One turn sends every row of this set to another row. A few are shown first. Where does it send the rows asked after them?
q_222: [  8   5 -15  -2   5 -18  -2   9   1  -5  -9   3   0   0  11   6  15  11
  -2]
q_399: [ -3  -3  -1 -14   2 -10   6   0  -6   1   3   2   1   5 -10  -2 -13   9
   5]
q_787: [ -3  -5  -2 -12   0 -11   6  -1  -7   0   5   1  -2   6 -10  -4 -13  10
   6]
q_820: [-5  7 -2  1 -9  2  2 -6  0 -6 -1 -4  0  0 -9  1 -6  5  9]
q_642: [-10  -1  -1 -12  -3 -14   2  -7  -8   2   9   2   0   0   1  -9  -6   2
   8]
q_392: [-5  8 -1  0 -8  3  3 -6  1 -6 -2 -3  1  0 -8  2 -6  5  9]
q_529: [  6  -3 -12   4   1 -15  -5   4  -2   2 -14   3  -1   1   7   1  14  23
   2]
q_832: [ -4  -7  -3 -11  -1 -13   5  -3  -7  -1   5   1  -5   6 -12  -3 -11   6
   6]
q_6: [ 6  6 -6  2 -3  0 11 -6  3  8  1  8  5 10 -7  2 -3  7 12]
q_497: [  8   7 -15  -2   5 -16  -1  10   1  -4  -7   3   2   0  12   4  13  16
  -1]
q_985: [  6  -5 -11   3   1 -17  -6   4  -1   1 -16   4  -1   1   6   4  16  18
   1]
q_872: [ 6  2 -7  3 -4 -4  9 -8  4  6 -1  9  3 10 -9  6  2 -2 11]
q_839: [ 6  3 -8  5 -5 -2 11 -8  3  7  3  7  2 10 -7  1 -1  5 13]
q_665: [ -4  -4   0 -16   2 -11   5   0  -6   0   1   2   1   5 -11   0 -12   5
   3]
q_259: [-5  7 -1  0 -8  1  2 -6  1 -6 -3 -3  1  0 -9  3 -5  1  8]
q_881: [  1  -3  -9  -1   0 -20  -4   9   2  -1  -8   2   1   3  11   1  22  10
   0]
q_118: [  6  -2 -10   1   3 -15  -5   6  -2   2 -17   4   3   0   7   3  14  21
   0]
q_759: [  2   1  -9  -1   1 -16  -1  11   1   1  -5   1   3   3  14  -3  17  20
   2]
q_627: [ -6   6  -2   1  -9   1   2  -7   1  -7  -2  -3  -1   0 -10   3  -4   2
   9]
q_459: [  6  -2 -11   2   2 -14  -5   6  -2   3 -15   4   2   1   7   2  13  23
   1]
q_137: [  2  -2 -10   2  -1 -18  -2   9   1   0  -3   0   0   4  13  -4  19  19
   3]
q_586: [ -5   6  -3   2 -10   1   2  -7   1  -7  -1  -4  -1   0  -9   1  -5   3
   9]
q_799: [ 5  1 -8  5 -5 -4 10 -9  3  7  1  8  1 10 -8  3  1  2 12]
q_179: [  2   1  -7  -4   2 -16  -2  12   2   1  -7   1   6   2  13  -1  17  17
   0]
q_505: [  7   2 -18   2   2 -19  -1   6   0  -6  -5   2  -5   2  11   2  16  14
   1]
q_378: [  8   3 -18   2   3 -17  -1   7   0  -5  -4   2  -4   2  12   0  13  18
   1]
q_966: [  2  -4 -10   1  -1 -20  -3   8   1  -1  -5   1  -2   4  11  -2  21  13
   2]
q_276: [ -4  -8  -2 -12  -1 -14   4  -2  -7  -1   3   2  -4   6 -13  -1 -10   3
   5]
q_704: [ -4  -6  -1 -15   1 -13   4  -1  -6  -1   1   3  -1   5 -13   1 -10   2
   3]
q_684: [-10   1   0 -13  -2 -12   2  -5  -8   3   8   3   2   0   1  -9  -7   4
   7]
q_867: [-10  -2   0 -12  -4 -15   1  -7  -8   2   8   3  -1   0   0  -7  -4  -1
   7]
q_517: [  7   2 -17   0   3 -19  -2   6   1  -6  -7   3  -3   1  10   5  17  11
  -1]
q_182: [  8   6 -16   0   5 -15   0   9   1  -4  -5   2   0   1  13   2  12  19
   0]
q_11: [-10  -1   1 -14  -3 -15   1  -6  -8   2   6   4   1   0   0  -5  -3  -3
   6]
q_559: [  5  -5 -12   4   0 -17  -6   3  -2   1 -14   3  -2   2   6   2  16  21
   2]
q_716: [-10   2   1 -15  -1 -12   2  -4  -8   4   6   3   4  -1   1  -7  -7   2
   6]
q_512: [  2   0  -7  -4   2 -18  -3  11   2   0  -9   2   5   2  12   2  20  12
   0]
q_230: [-5  8 -1 -1 -8  2  2 -6  1 -6 -3 -3  2  0 -9  3 -6  3  8]
q_425: [  6  -3 -10   1   2 -16  -6   4  -1   1 -17   4   1   1   6   5  16  18
   0]
q_526: [ 6  4 -5  1 -3 -2 10 -6  4  7 -2  9  6  9 -8  7  0 -1 10]
q_257: [-10   1   2 -15  -1 -13   1  -5  -7   3   5   4   3  -1   0  -5  -5  -2
   5]
q_854: [ 6  6 -5  0 -2 -1 11 -5  4  8 -1  9  7  9 -7  5 -2  3 10]

q_497 moves to q_222
q_399 moves to q_665
q_966 moves to q_137
And these:
q_642 moves to q_684
q_529 moves to q_459
q_586 moves to q_820
q_872 moves to q_799

One turn sends every row of this set to another row. A few are shown first. Where does it send the rows asked after them?
q_394: [ -3   3   2   9  -3   5   5   4  -3 -12 -18 -14   0  15   7  21  16  -8
  11 -11   2  14  11 -17  12 -10 -12   8   0  -5  -6  11  -7  13  15 -18
  12 -10  27   2  -7]
q_5: [  5  -2  -1  -5 -15  -6   3   2  -6 -13 -14 -21   4   0  10  13  14 -14
  -4  -3   9  14  -2  -3   4   5 -21   8   4  -8   2  -9 -13  -4  15  -4
  19  -3  11   6   2]
q_837: [-10  -6  -4   3  -7   2  13   8   5  -7 -29  -3  -3   1   0  15  13 -18
  -2   8  14  10   8   2  13 -10 -17   7  11   1   0  10 -17  -8  11   6
   3 -22  26  -7  -3]
q_174: [-10  -5   3   5  -6  -1   7  13   6  -6 -34  -2  -1   5   0   9  12 -16
  -1   9   7   9   7   1  10  -5 -21   7  -1   5  10   5 -23  -9   9   6
   4 -17  26  -3  -4]
q_328: [ -2  -3  -2  -2  -3  -3  13   5   4  -8  -3 -11  -6 -12  12   1  13  -9
  -8  -3 -10   0   3 -10  14  -3 -14  12  -2   1  -2   1 -14   3   4  -8
  13 -13  26   5 -17]
q_116: [-16   2   4  13  -5  11   9  -3   9  -7 -17  -9   4   0   5  27  22   2
   1  -1   4   0  -5  -8   0  -5 -11   2  -2  -5  11  -2 -22  12  12   1
   5  -7  24   3  -7]
q_784: [  7 -11 -15   5  -5  -8   8   9  -1 -11  -6 -11  -3  13   8  25  19  -7
  -2  -4  13   5  11  -5   2  -7 -16   9   5  -6   2 -14 -13   5  15  -6
  14 -13  23  -5  -1]
q_801: [ -9  -4  -7 -16 -10  13  11   4   6 -15 -13   3  -8  12  11   9  14 -13
  17   0   9   6  11  -7   4   1  -9   1  -7   4  -7   2  -9   4   6   0
   3 -19  16   3 -13]
q_320: [ -4  -3  -1  -3   0   0  12   3   2  -9  -5 -10  -4  -4  13   3  11  -9
 -15  -4  -7   4   3 -12  10   3  -8  15  -3   3   5   0 -17   8   6 -13
  20 -16  21   3 -14]
q_296: [  5  -8  -7   7  -4  -9  13  13  -6 -16 -10 -14  -6  16   5  16  24 -11
   0   1  10  13   8   3   2  -3 -15   8   0  -3   3 -17 -11   0  11 -12
  14 -11  19   0   0]
q_806: [ -7  -1   1   3  -4   5   6   2   7 -18 -23  -9   3   9  13  16  18 -11
  15 -10   4  18  14 -17   9 -11 -13  11  -2  -4  -7   7 -11   8  15 -14
  19  -3  27   5   1]
q_74: [-17  -6  -1   7  -3  11  11 -11  11 -10 -16  -7  -1  -1   4  24  24   2
   3  -3   2   6  -4  -5   8  -5 -17   4   0   4   8   3 -29   6  13   3
  14  -2  23   2  -7]
q_553: [ -7  -2  -9 -14 -10  11   9   8   1 -11 -12   5  -7   7  -4   5  15 -10
  11  -4   4   7  10 -13   3  -1 -13   0  -3  -6  -9   3  -9  -4   1   4
   7 -21  15   1 -14]
q_991: [-17  -3  -2  -2  -7   1  10  16   4   1 -21  -8   3  13  12  18  20 -18
  -9   8  19  -4   4  -6   7  -1 -20   1   2  -1  -3  13 -20   6  16   4
  13 -12  15   3  -7]
q_44: [-12  -5  -3   4  -7   0   7   9   4  -6 -29  -8  -9   4  -3  15  11 -17
   3  11   7   7  -1   4  10  -2 -19   6   6   0   4   7 -23 -14   9   0
   8 -24  19   0  -4]
q_476: [ -1  -6  -2  -8   2  -3   9   4   7  -8  -6  -7  -9  -4  15   2  19  -3
 -10  -1  -5   2   3  -7  14   2  -8  10   0  13   3  -3 -14   7   6 -10
  12 -12  21   1 -14]
q_216: [  9  -7 -10  -5 -16  -1   2   5  -6 -13 -10 -13  10  -3  16  13  14 -14
  -2   1   8  10   0  -7  10  -3 -20   1   2 -10   3  -5 -13  -5  13  -5
  11  -2  16  -1   4]
q_499: [-22  -2  -2  10  -5  14  16  -8   4 -13 -20 -10  -1   2   4  21  18   1
   4  -3   6   7   1  -1   0  -4 -15   0   0  -1  14   0 -24  15   9   2
   8  -4  21   4 -11]
q_34: [ -2   0  -1  10   0   6   4   8   1 -12 -23 -16   2   8   7   9  15 -12
  17 -12   1  16  12 -15  10 -10 -18  12  -6  -1  -5   6  -9  11   9 -18
  14  -9  23   0  -3]
q_18: [-18   3   2   6 -10  14  17  -4   5 -12 -11  -9   3  -2   6  27  21  -3
   2  -3   2   1  -3   0   7  -7 -17   1   3  -3   7   2 -25  13  14  -1
   8  -4  20   8 -12]
q_902: [-11  -1  -6 -12  -9   7  17   1  -5 -12 -12   3 -10  11   2   7  12  -7
  15  -8   7   6  10  -3   5  -1 -17  -2  -2   0  -9   4  -7   0   6   3
   4 -18  20  -3 -17]
q_790: [  7  -6  -6  -7 -16  -2  -3   6  -1  -7 -16 -11  10  -1   9  14  14 -11
   2  -4  11  13  -1  -1   5  -2 -21   4  -4  -7   2 -13 -19  -1   9  -8
  21  -3  13   7   2]
q_649: [-14   1  -5  -3  -7   7  11  14   7  -1 -29  -8  -5  12   7  19  21 -21
 -11   6  18   5   3  -7   3   4 -13   4   2  -2  -8  11 -20   9   9   1
  22 -18  15   5  -4]
q_875: [ -6   2   1  -4   0   1  14  11   4  -9  -2  -2  -4 -12  12   1  15  -8
 -14  -2  -4   1   0 -10   8   1 -10  12   0   2   6  -4 -10   5  10  -5
  15 -12  21   7 -10]
q_658: [-14  -2  -2   3  -4   3  13  12   7  -7 -27 -15  -4  16   6  20  18 -22
 -10   9  17   4   1  -6  -3   5 -20  -3  -4  -5  -4  10 -19   1  15   1
  13 -15  18   5 -10]
q_452: [  8  -5 -16   5  -5  -3  13   9  -4 -20 -13  -9  -7  17   6  17  19  -9
  -5  -3   6   9   8  -6   0   2 -11  10  -1   0   8 -17 -11   4  13  -1
  14 -11  21  -4   4]
q_447: [-11   2  -4 -18 -13  14  13   3   1 -14 -11   1  -6   9   2   6  14 -10
  15  -5   7   5   9  -3   2   0 -19   1  -4   1  -5   2 -17   2   1   1
   9 -22  11  -3 -13]
q_331: [ -4   2   3   6   0   3   6   8   0  -9 -26  -8   8  10   0  15  21  -9
  15 -15   4  15  12 -12   9 -11 -10  10   0  -5  -9   4  -6   9  14 -13
  12  -7  21  -2  -4]

q_394 moves to q_902
q_806 moves to q_801
q_44 moves to q_5
And these:
q_447 moves to q_320
q_784 moves to q_837
q_649 moves to q_452
q_875 moves to q_116

One turn sends every row of this set to another row. A few are shown first. Where does it send the rows asked after them?
q_917: [ -2  -9  10 -14  -5   7 -14  -3  -7  -8  -5  -4  -7   7  10 -13  -5  -4
   3   8  16  -7   0   9  -3   3   3  -8   7 -12   9   2   5  12   9  -7
  -8  -2  -1   2   6   8  -6 -11   0   7]
q_121: [  4   8  -3   9  -9   6  -5  -5 -10 -12  -7  -3   3  -7  -3  -1 -12   2
   7   3  -4  -1   6 -10  -4 -11  -9 -11   7   0  -8   2   0  -1   9  -8
  -2   7   5  12  -3 -19   3  -8  15  -2]
q_846: [  4  -8   0   6  -5  21  -6  -7 -10   0  -6   8   3  11   2   1 -13   7
   0   2   7   2  -2   4   3   8   4   3  14   6  -8   1   5  -2   4   1
   2   6  -7  -9   9   2  11  -3   5  -8]
q_667: [  2 -11   3   7  -8  16  -4 -11  -5   1  -9   6   0  10   4   1 -11   3
   4   4  12   1  -4   7   5   7  10   1   9   4  -3   4   9 -10  10   2
   0   4  -5 -11   6   2  14  -3   2  -3]
q_890: [ -7  -7   8  -5  -6   7  -6  -4  -8  -7  -8  13 -19  -6  -8  -7 -14 -17
   5  -1   8  -2   5   4  -8   9   1   0  11   3   1  -6 -10   1   2 -12
  -8   2   0   2   1  -8  -4 -13   6   0]
q_231: [ 10   4  -2  11  -5   6  -7  -5  -6  -7  -4  -1   7  -1   0  -2 -14  -1
   9   8  -5   1   6  -9  -9  -9  -7 -11   8   1  -9   3  -3  -3   4  -7
   0   6   7  11  -4 -16   8  -6  15   1]
q_646: [  8   6  -1  11  -4   3  -3  -5  -9  -7  -7   0   1  -3  -2   0 -14  -1
  10   4   0  -3   1  -5  -9  -9  -9 -18   6   2  -9  -3  -2  -8   7  -7
  -1   1   8  15   1 -15   7  -6  16  -4]
q_600: [-10   7   3 -13  -5   2  -3  -4   3   0  11  -5  -6  -2  -8   5 -13 -12
  -9   4   6 -11  -1 -11  -6  -3  -6   7   2  -8   2 -11   7  -4   9 -11
  -7  -4  11   9   9   3   5  -4   3 -10]
q_305: [ -1  -9  10 -11   2   7 -13  -3  -6  -1  -5   1  -8   4   8 -15  -3  -2
   5   3  18  -9   0   5  -3   5   0 -11   6 -10   8  -1   5   7   5 -12
 -12  -1   2   1   6   8  -9 -10   1  10]
q_696: [ -6   3   2  -3 -12  17 -11  -6  -2 -11  -2   7   1  -3   7   9 -13   7
   6   5   2  -9  -2 -15   2   1   3 -13   3 -15  -4  -1  -4   7   5  -5
  -5   6   5   2 -13   2   0  -1   1  -3]
q_972: [ -5  -5  11 -11   0   4 -12   0  -8  -7  -8  -2  -3   2   3 -14  -4  -8
   4   1  19 -13  -2   4  -4   6   4 -11   5 -13  11   0   5   6   9 -12
  -8   0   1   4  12   9  -8 -12   1   4]
q_899: [ -3  -6   9  -9  -1   7 -14  -1  -6  -9  -2  -3   1   6   7 -16  -2  -7
   3   4  17  -9   4   0   0   5   2  -5   6 -13   9   4   6  12  10 -12
  -6   4   3  -1  11   8  -7 -12  -2   9]
q_705: [-10   9  10  -9  -6  -1  -4  -5   4  -3   6  -5  -6  -2  -8   5 -10 -12
  -5   3   8 -10   0 -11  -5   1  -8  11  -3 -10   5  -9   7  -7  10 -11
 -13  -3  11  11   5   3   7  -4   4  -7]
q_865: [ -7   4   6 -13  -3  -5   0  -5   4  -4  12  -2  -2   1  -6   1 -10  -8
  -4   7   9 -13   0 -13  -4   0 -12   9   0 -11   2  -6   5  -8  11  -8
  -8   1  11   9   1   4  11  -5   5 -12]
q_462: [ -9   9   6  -8  -5   1  -4   0   2  -1  11  -5  -3   1  -8   2 -13 -12
  -6   5   9 -13   3 -14  -4   0 -10  11   7 -10   3 -10   6  -6   6 -10
  -6  -2  11  11   4   0   6  -8  10 -13]
q_987: [  5   7  -4  11  -6   4  -3  -5  -9  -4  -5   0   1  -7  -5   1 -13  -1
   9  -1  -3  -2   4 -12  -5  -8  -9 -14  10  -1  -7   1   2  -5   4  -9
  -4   8  10  12   1 -16   3  -6  17  -2]
q_614: [  2  -4   4  13 -10  21  -8  -7  -7  -1  -9   6   2  12   3  -1  -9   1
   0   0  11   2  -3   6   4   8   8   5  14   7  -6   0   8  -7   8  -5
   0   1  -3  -8  12   0   8  -3   5  -5]
q_958: [ -4 -10   1   1   3   9  -6  -3  -6   3  -3 -11 -15   4 -16   3  -3   6
   8   5  -3   4   4   2   5  -1   4  -2   2 -11   2  -1   7  -6  15  -1
   1  -4  -4   2   1   6   4  -4  17  -6]
q_488: [  1  14  -6  -6   3   8 -10 -11   5   0   5  -6   4  -3   4   4  -7 -13
   1   7   2  -2   3  -1  10   3  -4   0  14  -1  10  -9  11   0  -1  -3
 -11   2  -2  -6  10  -8  -2  -8   8  -5]
q_109: [  4  -8   3   8  -8  16  -4  -8  -9   2 -10   7   0  11   4   4 -11   3
   4   1   7   6   1   5   9  12   3   6   9   1  -5   3   5  -7   6   2
   1   6  -7  -7   9   1  11   0   5  -7]

q_462 moves to q_231
q_646 moves to q_614
And these:
q_987 moves to q_846
q_109 moves to q_305
q_696 moves to q_958

